One vector is turned by the same rotation once a tick. Each row is the vector after some number of ticks, and that number follows the row.
The counts run from 0 to 402.
[ 95 128 133 141 143 144 125 109 116 153 119 162 137 181 111 111 118 167
  89 107  86  98 115 137 154 142 147 124 162 197 113 127  94 111  89 113
 151 122 139 155 183]  91
[110 114 128 150 138 146 148 116 103 144 121 127 133 174 111  96 103 176
  92 138  88  91 109 144 158 143 159 101 173 189  99 130  89 108 101 132
 143 115 122 144 180]  341
[ 69  80 130 149 133 119 126  91 108 115 109 118 110 171 133  72 106 150
 127 110 131 109 120 126 134 137 159 131 169 190 113 138 104  99  79 123
 148 109 114 144 158]  325
[ 86  95 170 165 130 101 126  99 143 128  94 171 101 161 143 112 104 146
  87 111 108  85 118 140 156 132 151 135 142 184 158 115 104 124 128 101
 123 117 122 131 143]  9
[137 126 134 156 150 137 101 123 138 129  85 153 125 192 122 147  82 118
  68  93 107 109  93 158 122 142 162 146 134 167 151 144  81 138 142  95
 135 111  93 118 174]  26
[117  84 140 158 158 129 128 112 131 132  74 168 139 181 129 119 113 128
  66  88  74 114 132 153 144 136 155 169 138 172 146 124  88 114 122 118
 136 141 103 117 154]  370
[ 93 141 141 138 129 130 126 107  93 141  99 129  81 180 125  82  98 140
 124 134  88 106 125 130 140 131 178 104 173 182 115 101  74 102 116 135
 112  99 113 115 171]  122
[ 77  95 138 189 128  93 152 100  98 121 123 121 110 162 126  69 105 166
 115 106 134  95 114 135 148 153 182 120 159 187 125 131 108 112 109 130
 127 106  99 126 133]  114
[ 80  83 164 147 176 134 100  98 131 129  88 136 118 150 138 115 111 133
  98  60  81 136 133 150 130 136 140 143 149 167 126 119  89 109 123 118
  96 138 105 113 143]  151
[ 46 126 144 167 131 145  96 102 112 116  97 166  85 161 140 113 112 141
 103  63 117 122 102 138 121 141 166 124 142 177 130 127 101 111 123 108
 108 110 118 123 128]  361
[118 123 107 164 125 103 104  91 129 150 113 128 119 180  99 100  99 136
 134 100 111  99 133 136 124 135 157 135 143 195 109 131  67 113  95 125
 149 110 116 147 177]  309
[ 97  88 148 153 156 107 111  98 127 134  68 152 126 171 131 110 104 118
  95  73 100 131 131 142 125 143 163 181 136 165 148 127  80 105 124 112
 127 135  99 109 143]  42
[124  78 148 149 124  68 138 107 116 151 114 135 111 180 118 103  94 139
  97 106  99  95 125 138 172 131 159 140 132 185 128 116  70 116 132 129
 117 120  99 131 141]  86
[100 129 119 167 159 150 133 120 103 135  86 155 124 172 120  82 123 154
 106 109  78 113 139 162 117 139 175 150 161 180 141 149  85  89 106 124
 141 125 109 106 157]  14
[123  83 151 144 135 130 143 117 115 131  73 121 116 180 138 118 107 133
  75 119  92 122 109 138 141 139 156 128 145 164 139  85  89 109 139 139
 101 118  69 106 161]  11
[ 68  72 150 146 124  98 131 104 110 134 108 144 121 179 144 116 100 136
  99  54 131 110 116 126 146 135 155 131 130 190  98 112 102 109 105 130
 127 118 124 133 113]  219
[ 93 104 156 137 102  94  90  94 125 133 100 136  84 172 127 124  83 117
 102 104 140 101  89 130 134 141 155 147 141 184 148 118  88 135 128 100
 129  98 104 137 145]  321
[117 139 130 157  95 108 104 126 125 131 116 140 102 185 122 129  65 143
 106 100 133  93 108 146 141 130 184 112 130 194 113 144  63 125 130 116
 134  90 118 148 138]  204
[ 89 135 112 158 102 123 107 101 105 126 112 113  99 175 122 105  77 143
 135 102 155 101  97 137 111 145 185 126 154 191 115 149  96 110 108 117
 137  76 108 144 148]  282
[110  71 141 153 114  97 127 117 118 131 118 118 128 185 131 127  84 141
  86  60 143 109  85 137 155 146 162 138 131 171 103 122 110 131 131 124
 105 109  97 137 122]  35
[ 98 104 117 191 147 160 114 107 112 103  73 101 130 172 136 114 112 146
 102 104 133 137 100 157 104 144 180 136 142 174 135 143 115 113 110 133
 128  98  73 120 158]  249
[ 92  66 151 157 181 148 103  98 109 111 101  90 114 150 129  95 108 129
  98  90 111 139 112 145 115 146 141 134 163 162 120 140  99 115 111 125
 107 117  95 124 167]  73
[ 92  76 115 173 160 149 106 113 102 121  99  76 137 173 128 105  99 143
 108  81 128 142 104 143 120 143 157 123 137 180  90 138 106 112 101 144
 122 104  84 142 160]  140
[120  99 139 143 109  96 112 112 123 131 102 110 113 193 116 132  59 120
 109 111 138  98 102 138 132 131 167 137 137 191 122 134  77 126 116 121
 143  93  96 138 154]  137
[ 84  47 137 163 151 106 121  90 112 131 101 105 141 178 140 112 114 124
 104  72 122 125 115 130 135 145 136 141 143 186 112 125 111 107  90 125
 131 124  95 145 156]  74
[117  80 136 149 135  90 105  90 124 130  96 136 129 180 117 128  94 105
  94  61 125 123  90 133 136 153 149 175 127 173 129 141  90 131 133 103
 122 119  87 125 139]  320
[117 132 146 119 146 166 117 140  98 130  97 139 102 172 125 104  88 152
  75 130  71 117 113 151 141 129 182  98 155 168 122 130  69 102 139 139
 106 118 121 107 158]  373
[124 132  94 187 153 142 121 105 120 145  81 142 152 189 120 125 116 151
 111  87  93 123 122 142 117 142 163 143 127 192 125 131  91 117 117 124
 134 121  82 136 174]  343
[ 63  91 140 137 142 133 112  91 112 140  86 137 120 177 133 108 122 139
  88  78 114 125  94 108 144 151 131 130 151 193 119  86 123 113 108 123
 118 118 104 138 168]  184
[ 83 134 138 144 169 168 122 127  98 133 102 130 100 165 115  82 107 159
  95 103  74 125 139 154 130 134 162 106 166 174 112 125  74  93 111 134
 107 127 124 118 161]  123
[117  82 140 159 129 126 110 115 136 121  82 111 118 192 138 146  84 115
  88 103 129 114  90 140 125 146 160 140 132 178 143 116 107 133 130 118
 127 106  75 134 159]  355
[ 77 105 134 157 150 125 145 105  81 122 122 150 111 158 115  61 129 177
  88 104  96 111 108 122 162 156 169 123 176 172 130 134 106 114 122 121
 109 117 126 120 147]  224
[ 88 156 124 195 160 139 113 117 128 142 107 159 111 161 117 110 111 157
 117  87  97 114 130 161 125 133 162 114 132 182 127 163  75 121 134 116
 108 110 110 132 151]  377
